One turn sends every row of this set to another row. A few are shown first. Where does it send the rows asked after them?
zeza: [ 24   5  31  22  47  38  -6 -10  -5  -5 -23   4 -35  -7 -40 -19]
Gugi: [ 12 -12   4 -38  14 -44 -13  49 -12   0  -3 -10  -5   6 -23 -21]
lede: [-43  -2  21 -10  16   4   2  -4  -4 -17 -15  10 -11   5  34  -2]
komu: [  6  11 -13 -18 -32  51 -15   2 -21   0 -13   0  -4   6  39  -7]
nomu: [ 12  21 -21 -27  23 -39  17   8  18   4  30  13 -23  18  30  11]
degeg: [ -4  23 -12 -25 -19  51 -13   1 -14   6 -14  -2   1   4  37  16]
Nopom: [-24   0  -3 -12 -13  16  23  20  22 -19  19  26 -17  25  15 -10]
lero: [ 45  -1  31 -30  28 -40  -2  11  -7  17 -20  13  30  14 -17 -16]
filof: [ 47  -4 -16  39 -26  -4 -14 -36 -24  -2  -4 -23 -12  -1 -31  19]
bupo: [ 38   0   8 -13  -7 -45   1  54  -1  17   1  -2  15  14 -27   9]
nuzud: [ 25 -39   6 -21  -3 -53 -11  11 -17  14 -13   2  -1  36 -19 -14]
fuso: [ 82  -5  -4 -24   7  26  -2 -21   2 -29  11  -5 -44  22   3 -30]
Pakeg: [ 69  19  23   8   3  30  -4 -53  24 -12   5 -15  -2  10 -18  -9]
sozi: [ 63   6  -3  20  -3   7  -3 -62 -11  -1  -6   1   5   5 -33   0]
memu: [ -5  18  25   4  -8  17  15  28  -1 -28  -4  18   2 -11  33 -36]
ror: [  7  17 -13 -32 -19  57  -6  -9  -7   3  -9  12   0  15  33  -4]
Zir: [ 27  11  13  32  19  38   1  27   8  -6  -1  -4 -44  -7 -50   1]
sig: [  9   6  -3  -4  20 -53  -6   5 -22  -5   1 -10 -25  -5  52  -6]
Serog: [ 38  20   7  20  -8  14 -13 -17  24  -5  13 -43 -16   0 -20  47]
mut: [ 20  -1  10 -50  28 -37  -6  40  -1   2  -3   2   6   8 -29 -22]
kikid: [  9 -24   6  27  20  29 -10  -6  -6  -6 -10  -5 -59  13 -45  -6]
Fikov: [ 54   2   4   5   1   5 -28  12 -28 -29 -11 -50 -49 -15  19  10]
pakov: [ 21 -18   8 -47  19 -40 -10  33 -10  -2  -7   3  -2  13 -25 -40]
Dif: [ 45  24   4 -35  43  17  -7 -15  16 -14   6 -26 -35   7  -1  45]
beb: [ 47  21  -5 -11  10 -32  15   9  -2 -10  18  21 -14   4  43 -45]
Musot: [ 45 -18  13  32 -23   9 -28 -43  -7 -17  -6 -42 -29   7  -4  -3]
bime: [ 52  29  -6  25  -3   4  -2 -32  -3   6   1 -15   7  -8 -37  39]

Zir moves to zeza
lede moves to Nopom
fuso moves to Fikov
Now these:
nuzud moves to bupo
ror moves to komu
bime moves to sozi
Serog moves to Pakeg
mut moves to pakov
beb moves to sig

One turn sends every row of this set to another row. A few are shown first. Where does it send the rows asked after them?
rut: [ 47 -11 -24 -16  27  31 -33   3  -6  36 -25   5   3 -10 -10   5   9  -1
  -2 -11 -30]
Kedod: [ -3  49 -10  -8  27 -37  -1 -23  -1  -8  17   9 -14  25  19  -8   3 -20
   3 -27  39]
Mumer: [-21 -14   3  10 -14 -41  41   3  19   9 -52 -13  24  10  -2   0 -17  -5
   6   7 -17]
gekan: [-21 -11  12   0 -39  11  30 -39  45  -7  25   5 -32  11   5  -1  31 -20
  25  -2  -2]
dapa: [ 28 -14 -33 -15  17  30 -26  -2  23  32 -28   6   4   8 -19  -1  23 -12
 -25 -24 -26]
zezok: [  6  49  -9  -9  31 -35  -5 -22 -14  -5  20  10 -15  18  24  -4  -2 -17
  13 -19  39]
fipa: [-43 -22 -13 -24 -40  27  -6  37 -19 -10   4  37  -6 -16   0 -13  -5  13
  -9   8  34]
Nus: [-36  12  -3   8  -7  14 -45  19   0 -16  23  33   1  15 -52   2 -29   7
   2  -9 -19]
sugok: [ 10 -20  15   1  19 -20 -16 -24   9  -4   1 -20 -14 -17  29  11  56  -4
 -23  47  -9]
Vesim: [ 12  -7  24  -1 -22  15  16 -33  -6   1  31   5 -32 -17  21  11   8  -5
  62  22  -6]
regu: [ -4 -11  22   1  16 -27  -8 -18  24  -5  -8 -21 -12 -16  21  10  60  -1
 -33  34 -10]
Der: [-39 -22 -14 -24 -38  29  -8  36 -23 -10   6  36  -6 -17   1 -12  -6  13
  -4  11  34]
zele: [ 15 -25  -3  10  -2 -27  22  -6 -23  13 -32 -11  21   0  18   7 -33  -4
  36  37 -15]
sule: [-40 -19 -10 -25 -37  27  -6  40 -22  -9   3  37  -5 -19   0 -12  -7  16
  -5   9  33]
Nepa: [  5  -7  30   0  21 -28 -11 -12   6  -2 -10 -22 -11 -30  24  14  51   8
 -21  41 -13]
kes: [ -1 -43 -31  13 -17 -18  26 -27  14   7 -23  -6  19  36  14  -6 -11 -30
   9  27  -7]
fivez: [ -1  55   0 -10  31 -42   0 -15  -9  -5  13   8 -13  15  18  -4  -1 -13
   8 -26  36]
lamef: [-26   9  -5   8  -4  17 -50  17 -13 -15  29  34   0  10 -46   4 -33   8
  12   0 -19]
toge: [ 27   3 -11 -16  23  17 -21  17  13  35 -41   2   7 -15 -23   5  14   6
 -17 -30 -33]
nodi: [-31   4 -13   9  -8  20 -50  10  -2 -17  31  37  -2  20 -46   0 -27   0
   5  -2 -16]
bogas: [-22  18  51  -2 -27 -10  37  -7  23  -1   1  -2 -27 -28  -2  10  13  11
  40  -9 -13]

fipa moves to Der
rut moves to toge
nodi moves to lamef
Now these:
kes moves to zele
Vesim moves to bogas
zezok moves to fivez
sugok moves to Nepa

